Where one turn sends some rows of the set: a few examples, then the rows asked
K_188: [ -9  16  -7  11  -1 -20   3  -9  25   4  -6  25  30 -26  20  -6  -6  16
  37   7   1  -9 -15  19 -26   1   6 -15 -21 -16  -6   8  -8   4 -15  -1
   1   3 -12 -16  19 -26  -6  45   4]
K_935: [-10  -3 -25  -9  15   7   8  -4  19  -5 -11   3  -1   3 -13 -47   2  -2
  -7  36   9  -7   7  -3  29 -14   1  -1  -2   0  30 -25  -5  14   4  12
   3 -12  -5 -10   1  21 -11  18   6]
K_395: [ -7  14  -6  13  -6 -17  -3  -9  21  17   1  28  33 -12  12 -13  14   8
  37 -11   0 -10 -15  22  -4   1  12 -22  -2 -11  -5  -5 -33  -9 -18 -10
  12  22  -9  -8  37 -28 -27  27  13]
K_82: [ -5  -2 -27 -11  16   6  14 -15  23 -12 -12   4   9  -9 -23 -39  15  -7
 -23  35   9 -11  -5   7  22 -12 -11   2  -1 -20  23 -24 -17  -2   5  24
  -7   5   0 -14  -3  36  -1   9  24]
K_992: [-15   6 -25 -10  14   6   6 -11  28  -9  -9   5   5   8 -18 -37  11  -7
 -20  40  12 -15   2   9  23 -15  -1  -1   1 -13  26 -23 -15  -1  11  15
   4   1  -6 -12   9  31 -15   8  17]
K_152: [ -5   0 -26  -9  15   4  12 -13  20 -16 -13   4  13  -3 -23 -34  12   2
 -20  39  10 -19  -4   1  18 -14 -10   7  -5 -24  25 -28 -11   4   4  22
  -7   3   0 -11  -4  36  -4  10  21]
K_799: [  0  -2  -3   3   2 -29   7   1  17 -15   4  25  28 -37   4 -25  -6  19
  25  13   3 -12 -12  24 -29  -1   0  -5  -5 -20 -30   4  -6 -12 -29  17
   0   7  -3 -17  10 -20   7  53  -2]
K_553: [-18   7 -21 -10  12  12   7  -5  23  -9 -13  16   5   4 -14 -40   7  -2
 -19  43  11 -17   6   2  24 -14  -5   0   2  -8  26 -25  -9   6   8  16
  -3  -4  -4 -15   7  30 -14   8  11]
K_513: [-10   1 -24 -10  13  12  15  -9  18 -10 -16  16   9 -10 -23 -40  12  -2
 -21  37   8 -12  -1  -1  24  -9 -14   4  -2 -15  25 -23 -11   5  -1  25
 -15   1   2 -15  -6  34  -2   8  18]
K_514: [  2  -9 -30 -10  18  -1  13 -11  16 -15 -14  -6   7  -6 -21 -38   8   1
 -12  30   9  -8  -4  -3  21 -15  -7   7  -9 -17  26 -29  -7  12   0  19
  -4  -4   1  -7  -9  30   3  19  17]
K_194: [ -8  30 -14  13 -21 -15   2   3  15   8   9  17  13  -5  30 -16  15  20
  36 -10   2 -29 -13  28 -26  -9   9 -23  -6  -5  -8 -17 -18   0 -15   6
  -2  10 -11 -20  23 -20 -27  34  10]
K_480: [ -7  -6 -29 -12  15   0   8 -11  26  -5 -11  -8  -3   6 -14 -41   4  -9
  -8  32   9  -5   2   2  26 -16   2  -1  -4  -4  30 -26 -10  10   6  10
  12  -7  -5  -9   1  22 -11  19  11]
K_902: [ -2  11  -7  14  -1 -20  17   8  10 -21  16  33  20 -28   0 -25  13  30
  16  25  -4 -31  -9  40 -22 -12   6 -10   7 -49 -31   3 -19 -17 -18  14
 -13  -6 -16 -18   8 -14   2  44   5]
K_602: [ -4  -5 -28 -10  17  -2   8  -9  21 -11 -13  -7   2   7 -14 -38   2  -1
  -7  35   9 -11   1  -5  19 -19   1   3  -7  -8  30 -28  -4  14   6  13
   9  -9  -5  -4   0  24  -9  18  10]
K_908: [-13  30 -11  23  -6 -12  14  -3  18   0   6  31  23 -17  15  -6  12  27
  27  20  -7 -27 -10  36 -15  -8  13 -22  -7 -44  -7   3 -21  -1  -3  -4
 -11 -12 -24 -14  18 -20 -10  37   8]
K_668: [ -2  -8 -27 -11  17   7  16  -6  15  -5 -14   2   4 -12 -18 -45   7  -1
  -9  30   7  -1   1  -4  29 -11  -7   3  -7  -8  27 -26  -8  16  -2  19
  -7  -9   2 -13 -11  24   3  18  13]
K_543: [-12   4 -25 -10  15   3   4 -11  24 -13 -13   3   7  10 -17 -33   6  -1
 -17  43  13 -21   1   2  19 -18  -4   3  -3 -14  28 -27  -7   5  10  14
   2   0  -6  -8   8  33 -13  10  14]
K_212: [ -9  18 -11  11 -14 -10  15  -2  12  13  10  14  18 -23  23 -18   0  16
  41 -24  10 -16 -11  35  -6  -2  31 -17  -9 -10  -2  -5 -33   5 -13   4
   6  13  -9 -12  34 -10 -22  21  -2]
K_918: [ -3  22  -9  21  -9 -12  10  -4  11   6  12  36  29 -13   2 -18  34  17
  24  -2  -9 -26 -18  36   2  -9  12 -23  11 -42 -11  -7 -47 -16 -12  -2
  -9  13 -14 -10  27 -16 -22  17  22]
K_141: [  9  -7  -8  14  -1 -24  16   5   0  -8  18  26  25 -28 -11 -37  28  19
  21  -5  -6 -21 -16  34   1  -9   5 -11  19 -37 -30  -8 -41 -23 -31  11
  -6  14  -5 -10  12 -17  -4  32  14]
K_952: [ -5  33 -13  18 -21 -12  11   8   8  -4  15  27  14 -10  18 -22  30  27
  21  -1  -3 -45 -15  41 -27 -13   3 -20   4 -27 -18 -18 -27 -12 -15  15
 -18  11 -11 -24  16  -8 -21  27  19]
K_978: [  2 -11 -32 -11  16   0  15 -13  19  -8 -12 -10   2 -10 -20 -42   8  -7
 -12  27   8  -2  -3   3  25 -12  -6   3  -8 -12  25 -25 -12   9  -1  19
  -1  -3   2 -10 -10  26   3  20  19]
K_127: [-12  25 -10  15 -13  -7  22   3   6  -2  21  27  17 -18  13 -22  14  22
  24 -10   7 -35  -9  49  -4  -8  30 -16   6 -32 -14  -6 -43 -12  -9  11
  -9   9 -14 -15  33   1 -24  12   2]
K_474: [  9 -13  -5   4  -1 -30   1  -1  10   0   7  20  28 -27   1 -33   8   9
  34 -13   2  -4 -15  20  -7  -1   8 -10   7  -7 -25  -8 -29 -14 -36   4
  15  24   1  -9  21 -28 -11  41   5]
K_994: [  0   4  -8   6  -9 -14  25   6   0 -14  20  25  22 -39  -1 -35  13  22
  20 -14   8 -27 -13  46 -11  -4  18  -5   9 -30 -29  -6 -39 -19 -28  27
 -11  20   2 -18  20   7  -5  21   3]
K_524: [  7   8 -12   5 -16 -23   5   6   8   1   7  10  15 -23  22 -29   9  19
  36 -18   2 -17 -17  22 -30  -5   1 -12  -8   4 -19 -18 -13   0 -33  17
   0  15   2 -21  10 -22 -11  46   8]
K_379: [  5  -3  -8   1  -7 -18  16  -1   4   0   9  13  24 -41  12 -28  -2  14
  34 -29  13  -8 -16  30 -11   4  19  -4  -7  -5 -17  -6 -28  -3 -31  21
   2  24   6 -16  21  -5  -4  30  -1]
K_315: [  7  11 -12   8 -17 -21  13  12   2 -11  15  20  14 -29  10 -33  23  25
  21  -8  -1 -32 -19  34 -31 -11  -6 -10   4 -20 -31 -18 -23 -14 -34  27
 -17  16   2 -24   3 -10  -6  40  16]

K_152 moves to K_543
K_553 moves to K_935
K_127 moves to K_212
And these:
K_978 moves to K_82
K_188 moves to K_799
K_474 moves to K_141
K_952 moves to K_194

Where one turn sends some rows of the set: a few examples, then the rows asked
K_24: [ -7  -5 -10 -34 -11  -1 -15  14  10  14  13 -24]
K_293: [  1  -3  17  10 -13  -2  31  32  10  22  -1 -14]
K_3: [-18 -11 -13   8  -4  12  -6  10  20   6  -5   8]
K_185: [-15  -5  15 -12  16  -6   8  37  12 -25  -4 -13]
K_636: [-19 -13 -11   8  -7   3 -12  21  18   2 -15  11]
K_647: [ -7  -8 -15 -38  -2 -35  15  35  10  22  11   6]
K_113: [-15 -11 -15 -40  -8 -34   8  37   7  18   2   3]
K_871: [-13  -9  -5 -35 -16 -13 -21  31   3   8  -4 -20]
K_206: [ -6  -2  16 -12  24  -3  18  31  17 -20   9 -13]
K_96: [ -8  -7  14   9 -22   0  19  36   5  14 -12 -23]
K_881: [-10  -4  18 -12  22  -6  15  38  14 -22   0 -10]
K_733: [ 12   0   8 -27   2 -32  -2  44   8  14   7   9]
K_885: [-1 -6 -7 10 10 -1  8 18 23 13  1 25]
K_872: [-11 -11  -5  11  -1  -7  -7  30  14   3 -20  21]
K_13: [-14  -6 -22 -41  -7 -20  12  21  14  22  16  -5]
K_269: [ -4  -8  -2  12   7  -9   4  30  19   7 -10  28]
K_538: [ -5  -6  18  10 -18  -7  21  42   6  14 -14 -16]
K_359: [ -8  -8 -17 -39  -3 -25  15  27  14  22  17   4]
K_878: [ -8  -7  11   8 -21   5  22  28   9  17  -6 -26]
K_659: [ -8  -1  12 -10  22   3  16  25  19 -21  10 -16]
K_589: [  8   4  -8 -31   0  -4   2  13  17  21  28 -12]
K_135: [  2  -4  18  12 -14  -8  29  40   8  17  -8 -13]
K_385: [ -2  -2  13   9 -14   4  28  28  10  19   0 -22]
K_540: [ 17   4   3 -30   7 -19   8  28  14  21  25   4]
K_500: [-16  -3  11 -13  18   5  11  24  17 -22   4 -23]
K_774: [-20 -11 -19 -42 -12 -26   4  31   7  17   2  -5]
K_387: [ -1  -6   5 -32 -11 -29 -16  46   2   8  -7  -2]
K_457: [ -9  -7 -12  11   4   8   4   9  25  11   4  13]
K_960: [-20  -6  11 -14  15   1   8  32  15 -25  -2 -19]
K_125: [-20 -10 -22 -41 -11 -21   7  24  11  20  10  -7]

K_538 moves to K_135
K_589 moves to K_24
And these:
K_269 moves to K_885
K_359 moves to K_13
K_960 moves to K_185

Where one turn sends some rows of the set: a few examples, then the rows asked
K_517: [ -7   0  27  10   0   0  13  12   5   9   5 -14 -21   2   5 -23  -2  -3
   0  21  11  18  -7  20  -8  11  11  -9  -1  29  17   3   3 -12   0   2
 -28 -21  14  -2  19   7   3 -14 -22  -8   4]
K_919: [  2   8  -4 -15 -17  19   3  -4  -8  -6  -6   6   5  19 -13 -10  18  -4
  18  33  -5   3  -7   9 -26   0  11   4  11  37  21  13 -12   0 -13 -26
  -3  15  17  28  -9   1  30 -12  16 -15   8]
K_59: [ 17  26   4   5  25   3  -3  20 -14 -19 -24  23   4   8   6  11   3   0
  24  12 -15  10  27 -19 -17  14  -3  -4   7  -1 -34  -5   2  15 -15 -12
   2   6  15 -15 -18 -16 -14 -31   1  -8  -5]
K_519: [  6 -14  -9  11   0  23   8 -18  10  -6  22   9  10  14   7  -8  10  -5
   8   5 -12  18   0  -4   1  18  27   8  20  24  31  -3   9  15  -4  21
 -21  -3   2 -20  -9   2 -10  -3 -10  11   6]
K_985: [  0  28  -2 -15  27  -9 -22  17   9 -14 -16  39   0   6   8   0  11 -22
   7  -4  -1   2   1  -8 -10  13 -16   3  19   3 -31  -9  28  -8   7 -14
 -10  12  39 -17   3 -11   0 -32   0  18   4]
K_301: [ 21  24   3 -22  28 -17 -17  27   7   7  -9  18  14   3  -8 -11   3  13
  10  23  -8   8  13 -11 -22   0  -8  -4 -15  -2 -28 -15  11  -3   2 -22
  -3   5   5  -3 -27  13   0 -15  10   2 -11]
K_818: [ 23  12  -8  15  17  -7 -24   4   2   1   3  49  11   1 -14 -22   7  -6
   3  -3 -22 -13   1  -6 -23  14   2 -13   7   6 -33 -31   7  -1 -14  -6
  -5  -4  27   2 -18   4 -15  -2  -9  13 -15]
K_217: [-12  -2  22  -5  -1  30 -30   5  -8   3   7   0  -5  -6  16 -19  -9 -24
  16  10  -7  -5 -31   9 -18   9  -4   8  26   8   5 -12  16 -30 -20   7
 -12   4  20   3  19  -9   0 -13   4  -4  29]
K_833: [ -4   7 -12 -14 -23  21   6  -8  -5  -6 -11   6  14  23 -11 -16   7  -5
  18  32  -7   1   2   1 -26   1   8   2  29  35  14  10  -9  -8 -12 -25
  -4  14  13  30 -16   8  20 -14  15 -15  11]
K_672: [ 10  30   1  -7  25  -3 -24  26   6 -11 -17  39  -5  11   9   0  12 -14
   6  -9   2  11   7  -8 -10  12 -13   3  17  -1 -37  -9  26 -13   8 -15
  -4  13  33 -16  -2  -4  -1 -27   4  20   7]
K_126: [ -1   6  25  10  -3   3  15  14   4   4   7 -13 -14   9   2 -26  -3   0
  -6  20   6  14  -6  18  -2  16  10  -6   2  25  16  -2   4  -2   3   4
 -27 -26   0  -4  22  19  -8 -22 -20  -8  13]
K_597: [ 14  34  -2 -15 -18  13 -14 -11  -9 -10   1  11  -4  27   8 -16   0 -16
  -9   0 -28  -7  -3   6  -2  -8   8  14   6  51  14 -16  11  17   1  -3
  -3  -6   3  13  11  20  16  -2  14  16  14]
K_899: [  7  -6 -14   3 -10  25  13 -13   5 -13  24  14   6  24   6 -10  11   6
   2   5 -15  15  -1  -1   4  14  22  11  27  21  28  -4  10  17  -6  16
 -16  -8  -3 -15  -6   5 -14 -13   0  12  11]
K_726: [-10   2  -4  17   5   2 -19 -16  -8 -10  -8 -11  25   7  14  23  18 -33
   7   8  -3  -2   5  21 -13   6   7  -8   5  27  -2   7  -8  -2 -15   5
 -13   7   9   6  19 -15  10 -12  25 -14  29]
K_392: [ 11  18   6   1  28   4  -2  13 -14 -22 -23  21   8   8   7  16   9  -4
  16  16 -11   3  23 -16 -19   5  -4  -7   6   4 -31 -10   3  23 -11 -12
   2   3  21 -11 -20 -20 -17 -34  -2 -14  -8]
K_253: [-13  -5  17   5  -5  30 -21   8  -5   8   8  -7   2  -2   9 -27 -13 -17
  11   9  -5  -3 -31  14 -18  11  -4   8  23  -1   5 -15  15 -26 -26   7
  -9   2   8   5  19  -2 -10 -22   3  -2  29]
K_555: [ -8  13 -11  -4 -26  24   2  -4  -8 -10 -10   0   3  24 -13  -9  14  -6
  13  23  -9  -4  -5  10 -26  -6  10   6  18  25  17  16  -7  -4 -14 -23
   0  14  13  34  -7   0  24 -18  19 -11   9]
K_746: [-17   9  -3  28  -2  -1 -21 -11  -5  -3  -9 -15  24   8   6  12  14 -33
   3   5  -7  -8   1  23 -15   9   4  -7   6  18  -4  11  -3  -6 -15   5
  -8   3   1   9  27  -8  10 -19  22 -10  28]
K_482: [-14   5  -5  16   0  -4 -17 -12  -9  -1 -13 -13  29  15  14  24  13 -30
   3   6  -9  -8   7  18 -11   5   1 -10  12  28 -11   8  -3  -2 -12   4
  -4  -7   6   5  20  -4  10  -6  17 -17  35]
K_298: [ 27  22  -3  20  14  -5 -28  10   0   1   1  48   9   0  -7 -27   2   0
   9  -4 -20  -8  12 -11 -22  15   1 -13   9   1 -34 -25   7  -5 -14  -8
  -1   5  24  -1 -17   7 -13  -4  -3  13 -17]
K_559: [ 17  22   3 -29  30 -17 -17  22   5   3  -5  22  19  -2 -11 -13   1   7
   9  30 -12   1   7 -12 -24   0  -7  -7 -14   9 -19 -19   8  -2   1 -25
  -5   1   0   4 -30   6   1 -20   3   3 -13]
K_289: [ 18  23  -4 -13 -15  10 -13 -12  -6   3  -4  10   2  30   9 -25  -4 -17
 -13  -2 -21  -5  -3   2   3  -5   2   9   9  57   2 -23  16  17   3  -1
  -2  -8  10  10  13  22  18   8   0   8  14]
K_478: [-15  -4  15  -3 -11  31 -18   6 -10   7   3   5  11  -3  11 -23 -18 -20
  13   7  -6  -1 -27   5 -16  15 -10   5  35   7   3 -17  14 -35 -23   5
  -8   1  17   5  17  -9   2 -16   0  -8  29]
K_86: [  5  18  -5  21  23 -10 -11  23  15  -7  -8  28  10   9  -1   4   6 -25
  17 -10   4  -2   8 -14 -20   8  18 -13  -3   0 -13   7  10  -4   1  -9
  -3  -6   3  -1 -31  -3 -10  -7 -43  17  -8]
K_617: [ 16  22  -8  22  20  -9 -18  28  12  -4  -9  26   5   8   2   6   4 -13
  16 -13   4   3  13 -13 -15   4  15 -12  -4  -7 -21   9  13  -6   0  -9
   2  -3   0  -3 -32   0  -5  -3 -32  13  -7]
K_827: [ -8   1  23   9  -1   1  13   9   5  13   0 -16 -12  10   2 -19  -9  -6
 -12  19   7  18   2  17  -3   5   6 -12   6  30   6  -2   3 -17  12   4
 -28 -25   9  -3  18  18   0 -16 -21 -14  11]
K_54: [  6  29  -6   6  20 -13  -9  23   7  -2 -21  31 -28   0  -5  -5 -18  -8
  24   8  -8  20  14   4 -24  -2   7  -1  11   7 -27  -2  14 -28 -20 -11
 -14   1  20  -5 -30   8  -1 -28  -9  16  -9]
K_649: [  1  21  -7   0  23 -12  -3  18   9   3 -28  29 -29   1  -7  -3 -19 -16
  21  12  -7  16   4   6 -26 -10   5   0   7  15 -26  -3  17 -26 -22 -12
 -14   0  25  -5 -24   0  -6 -31 -16  18 -10]
K_837: [ 21  25   3 -18  -8  15 -19 -15  -6  -4   5   9  -6  25  11 -24   2 -19
  -3   0 -30 -10 -11   4  -2  -2   8  11   5  54  11 -22   7  18  -1  -1
  -6  -2  14   8   6  19  13  11   5  15  14]
K_652: [ -2 -12 -14   5  -5  20  10 -16   7  -5  22   8  14  23   8 -14   0   1
   9   4 -17  13   6 -10   3  19  22   9  38  20  25  -2  11  10  -8  20
 -13  -9   1 -16 -14   3  -6  -7 -16   4  11]

K_827 moves to K_652
K_217 moves to K_517
And these:
K_126 moves to K_899
K_559 moves to K_392
K_54 moves to K_617

